In the rows, zero is written as 128.
Each path below is one point turned by a fixed rotation once a step. After each direction that follows a path, write how fast that rotation turns it, in deg/step (0 if it stays still).
Each turn is a multiple of 5 degrees from 10 to 175, or 0.
Each row of a path follows its step; steps can be skipped.

step 0: [136 132 136 128 129 129 127 128 131 129 128 137 124 132 121 129 132 137
 124 136 130 128 125 133 134 131 123 134 114 131 126 137 125 141 137 132
 126 128 139 123 135 126 127 131 124 132 122]
step 2: [133 131 123 129 128 130 135 128 125 121 133 132 124 124 136 121 136 126
 130 138 125 126 126 123 119 123 123 130 123 133 131 133 132 137 143 128
 127 123 132 129 128 119 131 137 119 128 121]
step 6: [128 128 125 127 126 134 134 135 122 123 137 133 129 118 139 125 139 126
 144 127 133 121 124 121 132 125 121 130 126 123 125 134 126 135 127 128
 133 125 124 132 121 128 128 128 126 122 127]
step 9: [123 132 131 126 134 124 131 125 124 132 133 123 132 121 134 118 138 122
 133 129 129 120 124 131 132 121 131 137 132 126 119 128 124 129 133 126
 126 129 134 139 113 120 127 132 128 128 124]
step 10: [127 127 124 132 136 128 124 127 125 127 135 128 132 121 140 130 129 128
 132 133 125 119 120 125 134 130 124 125 129 126 117 131 124 132 135 117
 137 123 136 132 127 134 121 130 135 139 126]
step 12: [126 131 129 129 134 125 117 124 129 126 135 128 128 126 129 126 126 129
 131 125 126 129 131 134 135 132 134 141 134 129 115 121 117 137 142 124
 125 127 138 131 128 127 130 134 129 132 132]
step 13: [125 133 130 124 137 133 125 128 123 124 137 137 127 124 128 136 134 128
 124 127 123 120 135 126 131 127 128 128 124 122 121 131 117 127 126 121
 128 123 138 137 116 129 127 137 123 132 130]
step 14: [129 121 125 119 132 131 126 119 120 127 140 121 129 126 135 128 127 123
 125 123 126 125 127 127 123 130 127 131 126 121 123 128 123 124 144 130
 133 119 137 130 127 141 132 132 122 128 126]
step 17: [127 116 123 128 133 131 130 123 124 134 128 140 135 123 136 127 130 129
 117 126 125 122 127 121 127 131 131 137 120 128 125 124 121 135 129 127
 124 119 136 123 123 131 134 132 122 132 124]
Directions:
[129 127 129 127 127 129 129 127 127 130 129 129 129 129 127 128 126 125
 125 131 129 130 127 125 130 130 128 127 126 129 128 127 129 125 128 130
 129 124 130 128 128 131 129 127 130 130 128]
110
[127 125 127 128 126 127 126 127 128 130 130 128 129 130 131 131 128 129
 128 123 127 129 127 125 128 131 129 129 127 130 128 128 127 129 129 126
 127 129 128 126 129 127 126 127 132 130 128]
155

step 3: [129 130 123 124 121 131 141 116 118 132 120 124 129 132 130 127 129 130
 121 128 127 128 132 140 129 131 134 130 124 126 119 125 132 141 126 120
 133 130 130 123 124 123 120 127 127 140 121]
step 4: [134 122 133 136 117 127 131 130 132 124 124 133 132 135 136 123 127 138
 127 126 134 128 136 141 122 120 129 133 143 126 124 126 131 132 131 125
 138 132 131 136 127 133 124 132 130 131 120]
step 6: [122 128 120 121 119 141 137 115 125 124 126 122 126 125 120 130 128 128
 136 128 125 127 137 123 128 122 134 134 122 122 126 125 128 122 135 125
 134 132 118 132 124 134 117 131 126 126 122]
step 8: [133 133 142 129 130 128 136 129 132 129 127 125 128 141 124 120 128 128
 130 127 119 131 128 130 122 133 124 136 133 131 123 133 124 135 125 130
 132 143 132 142 123 128 122 121 124 130 119]
step 9: [133 124 129 142 125 138 131 126 128 128 130 112 134 133 132 124 128 134
 131 125 116 119 130 123 135 129 127 127 129 124 118 131 128 133 128 130
 132 132 118 132 124 131 127 140 124 125 120]
step 14: [124 125 136 142 128 119 137 128 122 126 127 125 127 136 129 139 138 132
 132 118 122 136 129 123 125 130 137 125 132 126 121 130 134 135 129 131
 129 130 120 121 131 119 125 121 120 130 131]
step 15: [124 133 131 138 123 125 133 121 121 125 130 130 140 139 122 124 125 142
 125 124 132 131 128 131 131 138 125 130 124 126 126 133 125 128 132 116
 127 137 135 125 128 123 128 129 113 133 126]
step 16: [139 129 131 132 126 132 128 126 130 127 124 123 129 130 128 131 121 142
 126 132 137 130 131 133 140 128 137 126 137 129 114 124 128 130 129 113
 121 127 124 131 130 134 131 137 125 132 128]
step 18: [116 136 124 136 116 129 137 118 116 124 127 132 125 125 121 130 139 135
 130 124 128 126 129 124 125 133 139 125 133 130 126 125 128 124 125 124
 123 134 134 131 124 122 115 127 130 124 130]
Directions:
[128 127 126 128 128 126 127 128 126 129 126 130 131 128 125 130 128 128
 131 130 128 127 127 129 129 129 126 130 130 128 127 126 128 127 130 128
 130 127 128 130 127 129 127 130 131 128 132]
60

step 1: [121 121 130 119 122 129 135 130 125 133 125 124 131 132 142 129 130 129
 128 124 126 129 130 131 137 143 118 120 120 116 129 130 128 128 126 130
 129 128 134 129 128 133 131 128 135 130 125]
step 2: [128 128 132 125 129 127 134 121 125 123 138 125 134 128 130 123 123 136
 129 125 128 135 133 132 130 120 121 134 128 142 130 125 127 131 131 129
 123 134 110 124 129 127 129 133 121 126 128]
step 3: [125 137 123 130 123 118 130 128 120 117 128 137 122 127 122 122 132 125
 122 133 121 131 129 127 122 130 132 133 129 124 127 132 136 127 128 127
 124 123 137 136 122 125 123 122 125 119 136]
step 4: [122 124 122 125 125 125 115 126 137 129 132 127 131 120 123 134 127 124
 121 129 134 124 128 128 126 128 131 115 130 125 133 124 126 118 125 120
 138 129 128 123 138 134 128 128 126 131 127]
step 8: [131 128 133 127 145 135 126 130 128 121 127 129 127 130 124 131 128 124
 123 128 124 133 131 133 126 138 124 116 127 128 122 121 130 133 135 136
 127 127 124 119 123 125 130 127 119 126 138]
step 11: [130 132 135 137 125 131 129 125 123 124 126 137 123 122 138 129 135 124
 121 133 123 133 129 129 132 117 132 127 124 120 122 130 125 121 123 134
 130 123 119 125 129 138 122 126 131 122 129]
step 12: [125 126 120 132 128 126 122 121 131 130 137 136 139 131 125 134 123 128
 126 130 133 126 124 137 127 131 125 130 136 141 132 121 126 130 127 128
 127 120 138 127 122 134 127 126 138 129 129]
step 14: [126 125 136 116 126 133 133 133 133 127 123 128 134 124 128 131 125 130
 134 123 127 136 133 128 124 120 123 118 120 120 124 139 124 132 129 120
 122 131 135 124 124 128 120 128 129 126 132]
step 17: [134 129 130 128 133 125 125 125 135 128 123 119 119 128 125 141 136 129
 121 128 135 132 131 133 117 127 133 129 120 128 128 129 130 123 117 120
 130 118 125 131 130 130 132 128 133 136 127]
Directions:
[127 125 127 126 129 128 128 128 127 129 128 129 128 126 124 129 132 127
 127 127 128 127 129 125 129 128 132 131 129 128 126 129 126 125 127 128
 129 127 126 128 130 128 128 126 129 127 128]
60
[127 131 128 126 125 127 129 129 131 130 129 126 132 127 128 131 128 127
 128 129 128 129 128 128 127 127 126 128 130 127 127 128 128 127 126 125
 126 127 126 126 130 129 130 126 131 130 129]
140
[129 128 129 125 127 127 128 130 128 132 127 127 130 128 130 126 131 126
 131 126 125 128 130 128 129 125 129 129 127 128 130 125 129 127 127 130
 128 130 130 126 127 130 128 130 127 127 127]
80

step 0: [128 129 129 128 126 129 120 128 127 127 115 124 129 133 124 133 126 128
 125 128 112 127 125 126 121 115 127 120 126 135 133 124 139 138 131 122
 123 133 134 135 125 128 135 129 135 125 133]
step 1: [125 128 127 131 131 133 127 131 133 128 127 113 129 130 121 126 123 125
 125 127 122 130 124 125 137 113 132 122 123 134 119 125 140 129 126 124
 129 127 128 134 130 136 137 134 132 117 126]
step 2: [122 128 144 133 130 124 129 136 130 125 132 115 126 128 120 120 131 128
 131 124 126 123 123 132 137 128 131 135 123 140 119 132 135 133 129 126
 130 128 132 136 132 134 126 126 132 123 122]
step 3: [125 119 138 125 123 123 131 137 126 123 129 122 134 128 124 134 136 125
 133 126 125 128 119 131 135 131 134 131 122 136 123 130 120 130 134 121
 140 136 139 128 136 126 127 129 133 131 130]
step 4: [126 115 137 137 128 125 125 128 129 122 128 128 131 137 120 143 131 122
 128 123 122 134 126 131 131 125 126 124 125 130 137 125 125 132 133 120
 132 135 127 126 137 131 129 132 131 141 126]
step 5: [126 118 132 134 130 133 122 125 133 138 125 128 121 134 123 136 123 127
 127 124 127 134 134 135 126 126 128 127 130 132 127 121 128 127 129 127
 135 122 128 128 142 134 140 137 139 135 124]
step 10: [140 127 134 125 127 139 134 121 121 126 127 126 128 139 124 134 120 118
 133 130 116 123 129 131 127 126 114 125 127 141 126 129 125 131 130 125
 128 123 130 129 133 130 131 127 124 126 133]
step 14: [128 126 122 132 124 132 128 122 130 121 133 123 123 134 127 127 132 123
 138 124 128 130 123 135 138 129 130 129 126 137 124 124 129 142 135 114
 119 133 137 129 136 133 132 130 126 128 124]
step 15: [134 122 128 130 125 136 130 129 128 127 133 119 126 130 120 139 131 128
 133 130 131 129 127 136 123 126 143 127 122 135 129 121 122 141 132 128
 122 127 138 130 134 133 124 131 134 128 118]
Directions:
[128 130 128 129 124 126 130 127 129 127 128 127 127 128 128 129 129 129
 130 130 129 129 127 126 130 130 129 124 128 128 127 128 130 130 128 129
 128 128 129 131 128 126 128 128 128 124 124]
55
[127 129 129 127 131 128 128 125 128 128 129 130 127 132 127 128 128 126
 127 131 130 129 130 130 128 128 129 127 131 128 129 127 128 127 129 126
 127 131 129 131 126 130 131 129 130 125 129]
80
[133 128 130 127 131 128 129 127 127 127 126 126 131 127 127 126 127 128
 126 128 127 127 126 126 127 128 126 127 128 130 126 130 130 126 130 127
 129 129 127 127 126 129 127 128 131 126 127]
40
[126 126 127 124 124 127 126 129 123 125 128 130 129 128 126 126 129 128
 128 129 128 126 129 127 125 127 127 126 129 129 126 129 127 129 128 127
 130 127 128 129 128 128 129 127 128 128 129]
110
